rotation ticks, each row followed by its count of ticks
The counts run from 0 to 1184.
[-19 -36 -14   9  -1  17 -20  39  -3  16  27  18 -28   2  15 -10  14 -16
  27 -32  18 -15 -53   6  -8   2   4 -18 -21 -16   0   2   6  15  14  18
   2  -8  -8   6   8 -29 -35  13  -6  16  -9   1]	268
[ 11 -16 -21   2  -4  -2 -13  52  20  -8  14  40   3 -17  -1   9 -18 -12
  24 -16  -9   2 -17 -12 -16 -16   6 -39 -33 -24   0  20  10  -4   2  21
   8   1  -1 -17   0 -32 -16 -32  19  30  -9   6]	1018
[-10 -26 -19   6  19  11 -14  54  10   6   5   6 -24  -3  29  -1  13   2
   8 -25  32   7 -18   8 -16   0  -6  -5 -31 -17  -2   1  -1  39  16  36
 -12 -10 -14  12  19 -41 -33  -1 -11  12  -6  -6]	274
[  2 -49  -9 -12  31  -8 -26  48  17   5   5   0 -14 -15  -5   8   5 -13
  -1 -30  24 -22  -3  -9 -10 -23 -27   5 -25 -23   9  -9   6  22   1  16
 -18 -21  -9  15   7  -7 -20   7 -15  39 -16 -13]	746
[  8 -16 -38 -40   7 -24 -40  38   5   9  10  13  19   2   1   5  -3   4
  -5  -8  26 -35  17  -4  -4 -16  21 -19 -53 -16  -4   5  11   5  -3  10
   2  12  16   5   5 -16 -29 -17 -13  19 -20   7]	321
[  8 -29 -21  -4  -5 -31 -52  41  16  15   1   7   0   6  12   5  15 -17
  -6  -7  27 -21 -29   3  18 -17  -8 -17 -22 -17  -2   5  -3   0  -3  17
  -5  -1 -10   2  -1 -42 -31 -16 -10  22 -23 -24]	1084
[  1  -1 -22 -10  10   2   8  63  -9   7  11  33   0  10  21  14 -11  -4
  33 -33  15  20  -8 -33   1   0  -3 -27 -28 -13  -3   2  16  20  -9  12
 -12  -4  -4  -6  16 -33  -6 -30  19  14  14  -1]	378
[-34 -10  -2 -43   5 -23 -28  37 -17  12   6   5   2  -1  -1   4   1 -30
  -2 -24  34   8 -12  -5 -18   2   5 -40 -11 -30 -36   1  14  -4 -21  17
  -8  -1  -2  -7  18 -19 -17 -24   3  26   0 -11]	42
[-27 -23  -9 -26  -3 -27 -29  45  11 -10  15  17  -5  -6 -15  -3  -6 -15
  13   1   5  -3 -19  -8 -43  -4  27 -36 -25 -13 -10  -5   2   1  -7  11
  21   9  16 -13  16 -34 -30 -14 -17  31  -9   1]	770
[ -2 -21 -15 -29   1 -11 -21  35  -8  18  17  24   7  16   4   0  12 -19
  13 -28  28 -10 -45 -31  24 -20  -6 -33 -16 -15  19 -11  16  -1  -3  -4
   5 -16 -16  -5   2 -30 -18 -13 -10  23 -24 -19]	735
[-31  14 -22 -24  -1  -1 -27  54   0  12  23  14   0  12  -9  -8  -4   3
  19  -2   2   1 -18 -17  -5   4   2 -43 -41 -22 -22  -1  19  -4 -19  14
 -12  14  12 -18  33 -24 -12 -29  -9  17  12   5]	130
[  3 -30 -35 -22  13 -17 -18  54  -3   0  23  11   0  15   5   8  -8   7
  21 -13  14 -27  -3 -21 -17 -13   3  24 -46 -10   7 -12  10   7 -15   4
 -28  21  10  24  14  -6 -34 -11 -17   8   9  12]	409
[-26  -6  -3 -20   9  -1 -36  41  18   6  26   7 -18 -17 -18   3 -11 -26
   5 -22  12   1   1  -4 -25  -1   5 -36  -8 -37 -13   1  -2  38  -9  18
 -12   1  29   1  29 -15 -18  -6   1  37   6   7]	682
[-33 -15 -20 -29  -5   0   0  36   2   2  11  30 -29 -14  -4  11  19  -1
 -14  -1  19  -3  -4 -45 -36  -7  -2 -20 -26 -27  -4   1  19  21  11   0
  -2  -9 -14  14  22  -9  -7   4 -25  45 -11  -1]	558
[  4 -43 -33  -9  16 -15 -14  48  15 -10  15  16 -26   2   5  18 -10 -12
  34 -14  14 -13   0 -39 -18 -13 -14  23 -38 -17   6  -9  10  21 -10  -1
 -13  -8   8  17  -7 -10 -30   9   1  17  10   7]	753
[-15   2 -18  -6  11   0   0  44  18  -9   8  32 -18  -2   0  22  -2  -5
   9 -13  18   4   2 -29 -47   2   4 -27 -47 -37 -19  12  16  31  -8  27
   5  -1  13   6  -6  -3 -22   0  27  15   3  13]	119
[ -9 -22 -17 -31  24  -8 -23  31  -2  20  15   6  15  12   8   4   8  17
  -1 -14  25 -21   1   7 -40 -12  12 -25 -27 -20  -4  11  -3  25  -2  26
   0 -16  12  25   7 -34 -20   2 -10  39   8 -32]	873
[  5 -40 -15 -19   8  -2 -30  45  17  12  20  15 -24  -6  19   9  -6 -28
  21 -20  -1 -22 -15 -12 -18 -17 -15  -1  -5 -17  24   2   0  16   9  18
 -12 -16  -5  22 -19 -14 -34  15   2  38  18 -20]	1094
[-32 -31 -10 -16  18 -10 -15  36   6   5   0  12  -5  17 -12  12  27 -20
   8 -27  50 -29 -18  -7  -7  -7 -21 -24 -36 -17  -9 -20  11  14 -17  -1
 -19 -21   5   9  -1 -11 -13  21   1  20 -14 -13]	397
[-24 -16 -13  -1 -14 -31 -39  39  11   5  12  25  -7   0   6  14   4 -22
  -2  -3   6 -21 -20  -5 -26  -5  21 -30   1 -17 -11   7 -12  23 -16   8
  11  12  13   8  13 -37 -31 -12 -11  45  -6 -15]	426
[ -7 -18   2 -10   1  14   3  52 -11  21   4  43 -21  18  31   8  -1  -7
 -10 -32   3 -16 -16  -5 -27  13  -4 -25 -24 -32   2  14  10  19   4  34
 -25   6 -10  20   3   0 -23   5   7  27  11  -1]	715
[-27 -20   5 -28 -15  -6 -32  28  -2  19  18  40   1  -5 -15   9  -2 -11
 -13 -26   5 -27 -31 -13 -31  -3  -3 -20  -6 -44  -4 -12  12  -2   0   6
 -10   9   8  28  29  -3 -15 -12  -9  44  -6   2]	1154
[ 17 -19  -4  -8  10 -15 -21  41   2  20  12   6 -15   9   8   7  27  -3
  -2 -18  38   3 -10  -1 -27 -14   4 -15 -24 -20   0  22  -7  35  10  37
   4 -16   9  28   1 -36 -23   2  -1  20  -8 -35]	528
[ -1 -18 -24 -21 -20   8 -27  24  11  13  23  21 -10 -10   3  -6  15 -13
  -4 -13  29   4 -43   8 -13 -16  -4 -24 -32 -39   0  17  13 -16  27  28
  -7   1 -21   6  -6 -28 -25 -18   4   6 -21  -3]	355
[-19 -25 -10 -15 -20 -11 -45  39   0  33  21  18 -29 -16  -2  -9   6 -26
  -4 -26   8 -14 -41 -21   3  -3   3 -14 -21 -31 -21   5  18  -7   8  14
  16   3 -11   2  10  -5 -26 -14  -8  11 -19  18]	261
[-11 -15 -10 -17   2   5 -22  17 -15  -2   4  22   2  28   7  12  24  -6
   2 -15  42 -16 -29   8 -16   2 -18 -26 -28 -36  -5  -5  14   2  -4  10
 -39  -5   8  20  19 -32 -24   5  -3  36  -3 -32]	143
[-17 -20 -26 -25  21  13 -16  15 -18   1  24  10   7  16   3  -4   8 -11
  10 -25  37  -8 -32 -11  23  -9  -1 -36 -37 -42  -5  -1  24   8 -14   3
 -21  -9  -6 -13  19 -23 -26  -8 -10  19 -26  -3]	483
[ -9   4  -6 -15  -6  -3 -36  43  28  26  38  11 -24  10 -11  -2  16  -8
   0  -5   9  -3 -32 -27 -24 -16  -2 -19  -8 -29  18   5 -11  36   3  29
   5  -2  15  29   0 -18 -25   4  -8  20   5 -18]	434
[ -9 -18 -14 -17   6  -7 -22  15  10  -6   9  29 -10   6   8  27 -18 -29
  -3 -30  30   8  -3 -16 -17   1 -11 -19  -5 -59  -6  -4   2  36 -13  14
 -31  -2  20  15  10 -20 -26  -5  21  27   2   2]	589
[-20 -25 -21 -22 -11   0   1  58  -9 -15  10  32 -25 -16   6   9  12 -32
  10  -4  14  -4   4  -7 -22  -4   1 -38 -19  -5   0  13  10  -1   2  -3
 -31   5 -18 -13  12 -21  -6  -6 -14  52  -3  -5]	551
[-15 -46 -14 -25 -11 -31 -38  38  -8  34  37  21  -7   4  -5 -10 -14 -11
   6 -25   0  -3 -27 -10 -11  -4  18 -14  -6 -28 -10   9  -6  -1 -13  10
   3   8   2   5  22 -32 -19 -25 -17  15  10   4]	514
[ -4 -49  -6 -49  21 -13 -17  42 -20  15   4  17 -10  19  14  -7  -9   1
  -6 -30  16 -23   8   6 -29  10   4 -16 -36 -21  -2  -1  12   9   1  22
 -14  -5  10  11  10 -11 -28  11 -16  23   9   0]	964
[ -5   0 -19  -6 -11 -21 -13  64  -5  22  -3  36 -15  15  25  13   7   6
  -1 -16  12   8  -6 -46  11   4  -9 -14 -22 -12  -9   0  12  26  -5   6
  -8   5 -12   7  37 -34  -7 -29 -11  19   2  -4]	725
[  5 -26 -23 -19  23   7 -37  25   8 -12  15  16   6   6   1  -1 -27   2
  11 -14 -11 -25 -17  -4   3  -7 -13 -20 -34 -43   8  -4  21   1  -5  14
 -21   3  15 -10  22 -22 -38 -10 -14  42  -9   3]	579
[-15 -17 -13 -12   0 -16 -28  40  12  16   9  14 -32   4  14   4  19 -21
  12 -21  37   3 -25 -31  -7  -4   5  -7 -11  -8   6 -15   2  46  13   8
  23 -16   5  15   7 -38 -33  12 -10  13 -14 -10]	179
[ 11 -11 -45 -21  -8  -1 -15  39  29   4  20  32 -10 -11  19  18 -14   0
   3  -8  10   1  -8 -35 -23 -19   2  -1 -35 -30  15   8  10  19  21  21
   8   2 -11  21 -18 -17 -31 -14  12   8  -3  13]	1010
[  0 -37 -47 -23  -1  -1 -29  37  24   0  30   7 -16 -21  -7  -1   7 -23
  22  -9  36   4  -9   2   8 -20  -6 -24 -40 -19   8   8   3  -1  13   5
 -17 -10  -7 -14 -10 -36 -17  -8   1   7 -12   6]	101
[ -1 -21   2 -30 -14 -21 -38  41  -1  32  26  17 -15   7 -25 -13   5 -16
   7 -28  22   5 -41 -14 -16  -5  -6 -15 -33 -33 -13  -2  15 -18   3  26
   5   6  10  11   3  -7 -21 -18   8 -13  -4   8]	605
[  2 -24  -9   2   5 -22 -13  41   9  -4  10  33   0  22   2  26 -10 -12
  15 -24  14 -13 -28 -33 -29 -11 -17  14 -26 -40   0 -12   9  11 -29  16
 -24  12   8  33  -4   1 -32 -11  20  12   6   0]	501
[  5 -42 -16 -21  11  -2 -35  44  16  15  19  13 -23  -6  19   6  -7 -25
  16 -22   0 -24 -19 -11 -16 -18 -12   1  -3 -20  20   2  -1  15   6  22
  -8 -17  -6  22 -19 -13 -34  13  -1  39  14 -21]	1093
[-41 -10   9 -46   5 -12 -29  36 -21  20  18   3  -1   3  -6  -2  12 -21
   5 -23  27  -9 -28  -9 -33  -2   0 -27  -6 -23 -23 -10  17  -4 -14  15
  -4  -7   1  13  20  -7 -19  -7  -6  36   8 -23]	46
[-17   9 -21  -1  12   2   1  48   3   4  26  21  -2   3  -7  15  -3   1
  14 -15  12   9  -5 -33 -30  -6  10 -34 -42 -39 -27  23  16  23 -26  28
   0   3   9   5   8  -5 -11 -20  23  17   7   6]	123
[  2 -46  -5 -43  20 -10  -9  38 -28  11   5  22 -13  27  19   2  -6  -2
  -3 -29  17 -20   5  -4 -34  12   9 -13 -32 -26   2   4  13  18  -2  19
 -14  -4  18  16  10 -11 -32  15 -12  26   8  -7]	966
[-23 -47 -28 -28  11  -1   3  35  -2 -17  22  24 -26   3   8   7 -10 -26
  17  -3   4  -3  -7 -17 -35  -3   3 -29 -20 -33  -1  19   9   0 -17  14
 -20  -9 -13 -12 -20 -16 -24  11   2  36  14  -6]	203
